(in the rows, 128 means zero)
Each path below is one point turned by a fixed rotation once a step. After each direction that follows a path, write how fast that rotation turns it, in degrees per step (0 if it stays still).
Each turn is a multiple of 5 degrees from 10 to 175, or 0.

[120 126 130 129 129 133 139 129 139 127 131 134]
[127 136 129 122 119 132 133 129 139 131 135 130]
[123 127 135 129 128 131 132 131 138 126 136 139]
[130 134 136 127 118 132 126 133 135 130 138 130]
[124 127 139 136 128 130 126 136 134 126 133 135]
[130 133 138 133 117 129 123 135 134 129 131 123]
[121 128 136 141 127 128 127 134 135 125 124 129]
[127 132 132 133 117 127 128 130 138 126 125 119]
[118 131 130 136 128 126 130 128 140 121 122 128]
[129 133 129 127 120 127 131 125 142 121 127 122]
[121 135 128 130 131 130 132 128 140 118 126 135]
[135 133 131 124 124 132 131 129 140 118 132 127]
[126 136 130 130 133 136 130 134 135 121 128 137]
[122 130 127 132 133 129 127 129 127 128 126 134]
175
[132 130 130 125 130 129 124 129 127 125 133 134]
40
[125 126 132 131 124 122 123 127 128 131 130 129]
25

[134 140 132 129 123 127 131 134 122 115 118 127]
[127 116 127 144 121 130 122 129 121 130 123 127]
[131 129 134 125 123 128 121 125 129 110 135 137]
[134 130 137 130 123 120 130 134 119 125 112 125]
[123 115 121 140 127 134 122 129 125 118 125 132]
[132 134 135 122 113 126 125 124 128 116 128 132]
[130 117 133 131 130 120 123 132 118 129 114 130]
[122 126 121 132 125 133 125 127 134 109 123 133]
[128 131 136 126 109 123 127 125 120 128 122 131]
[129 113 125 129 134 122 116 127 124 124 121 135]
[121 135 128 127 120 127 131 128 135 113 118 132]
[124 124 126 130 115 126 123 128 113 136 120 132]
[128 121 124 127 130 123 113 120 135 118 126 135]
[131 126 131 125 124 126 123 124 128 130 134 130]
110
[125 127 129 130 127 129 128 131 136 126 131 132]
135

[127 121 134 130 130 132 129 116 146 123 127 126]
[124 123 141 131 133 133 133 128 140 120 135 126]
[129 124 134 130 132 133 124 119 141 116 129 121]
[123 122 137 129 135 135 135 127 135 114 130 127]
[124 127 138 122 132 131 121 121 136 114 127 123]
[121 120 135 123 134 133 136 121 136 116 124 132]
[120 128 143 121 131 129 123 123 138 119 129 129]
[122 120 135 127 129 132 134 117 141 123 124 131]
[121 126 145 126 130 130 129 126 142 123 133 130]
[126 121 135 130 129 132 128 116 145 124 127 127]
[124 123 142 131 132 133 133 128 139 119 135 127]
[129 124 135 129 132 133 124 119 141 116 128 120]
[123 121 137 129 135 136 136 127 135 114 129 127]
[131 128 125 129 131 131 128 130 124 121 128 123]
40
[128 133 133 126 127 126 121 130 128 128 131 126]
160
[124 132 121 128 124 131 127 129 130 127 132 129]
0

[120 135 119 125 119 127 120 124 137 132 127 119]
[127 137 115 128 130 137 125 115 133 129 125 123]
[123 139 129 124 130 133 118 114 130 122 133 125]
[118 135 122 124 120 127 119 124 137 130 131 118]
[127 136 114 127 128 136 126 118 134 132 125 122]
[125 140 127 124 131 135 119 114 130 121 131 125]
[117 136 125 125 120 127 117 124 136 126 132 120]
[124 134 114 126 126 133 125 119 134 134 126 121]
[128 140 125 125 130 137 120 113 130 123 130 127]
[118 136 127 126 123 129 116 123 135 123 133 121]
[122 135 115 125 124 130 126 120 136 135 128 120]
[129 138 122 125 129 137 122 112 130 127 127 126]
[120 138 128 125 125 131 115 121 134 121 132 121]
[129 135 130 126 131 126 129 129 134 128 125 126]
0
[130 130 134 124 128 128 127 123 124 129 130 132]
115
[122 128 132 128 131 125 128 130 129 124 135 127]
110

[128 121 126 123 121 141 122 132 122 138 121 129]
[118 131 132 133 126 128 132 130 117 119 122 139]
[126 119 139 128 127 122 128 121 121 140 129 127]
[126 128 123 121 123 133 138 123 122 124 141 133]
[128 141 128 128 131 122 130 135 125 142 134 129]
[122 118 125 129 124 132 140 134 139 133 131 128]
[118 136 131 129 124 137 124 135 125 128 130 114]
[134 121 134 138 136 132 134 139 122 125 130 129]
[119 124 135 121 142 134 125 122 128 129 131 126]
[131 123 128 115 127 121 126 139 121 121 135 129]
[125 125 122 128 132 133 117 132 127 139 130 140]
[117 126 130 120 123 128 135 134 126 128 114 133]
[119 122 134 137 117 124 121 127 121 131 133 128]
[131 128 129 124 133 125 129 123 125 127 134 129]
65
[129 131 130 131 127 120 126 133 125 127 129 127]
140

[117 123 132 135 139 133 126 123 132 125 134 119]
[127 137 133 131 139 119 128 122 121 127 133 117]
[123 122 137 134 125 125 125 126 120 135 131 115]
[128 129 137 124 129 131 123 123 110 126 126 125]
[112 120 135 129 128 135 127 123 121 123 132 130]
[116 139 137 126 133 126 128 125 122 121 131 132]
[114 130 136 132 125 125 133 137 126 132 136 123]
[128 135 140 130 131 129 132 137 116 127 126 123]
[122 117 134 136 130 132 138 133 118 125 127 126]
[126 131 134 136 135 124 134 124 119 120 122 136]
[117 126 125 141 123 120 130 128 120 130 134 134]
[127 140 132 139 126 129 120 135 118 129 127 134]
[124 126 123 137 129 140 127 138 120 127 135 127]
[124 121 129 132 125 130 128 129 132 131 129 127]
175

[127 128 117 135 126 124 130 123 140 137 134 131]
[121 131 121 140 123 136 125 121 131 133 135 131]
[129 124 123 145 130 125 126 125 137 131 133 131]
[115 130 123 140 128 128 121 122 134 126 132 129]
[124 118 125 143 123 126 124 127 135 127 130 124]
[115 125 120 133 126 121 125 123 138 128 133 125]
[123 120 121 136 115 130 127 125 133 131 133 121]
[124 125 117 131 125 122 130 124 140 137 134 128]
[122 129 120 136 120 135 126 120 130 134 135 129]
[131 126 120 142 128 126 129 124 137 135 134 132]
[118 132 122 140 129 131 122 121 133 129 135 131]
[127 122 125 146 127 128 124 126 134 128 131 127]
[115 127 123 136 130 123 123 123 138 127 132 126]
[130 125 130 132 122 134 127 129 123 127 128 126]
155
[128 126 125 121 122 127 132 128 129 131 129 125]
45

[126 137 138 130 135 126 118 127 127 136 131 122]
[127 123 141 137 133 120 130 133 132 125 131 122]
[133 124 135 141 123 129 123 128 120 134 131 122]
[135 133 140 131 128 124 128 127 135 140 131 126]
[134 117 133 134 123 118 132 129 131 128 138 124]
[132 123 132 132 118 124 125 116 123 138 127 126]
[131 123 135 121 130 124 133 120 136 139 133 127]
[129 116 128 123 124 120 124 120 128 126 132 117]
[127 122 135 126 127 129 129 117 126 134 116 122]
[132 121 130 119 137 130 132 128 130 134 130 116]
[133 123 128 123 125 122 123 130 126 125 120 112]
[132 123 135 126 131 128 136 132 122 135 114 125]
[138 127 125 119 131 126 131 136 119 136 132 120]
[129 130 128 128 130 135 129 126 124 135 128 130]
120
[128 127 126 121 131 128 126 133 123 127 123 129]
20
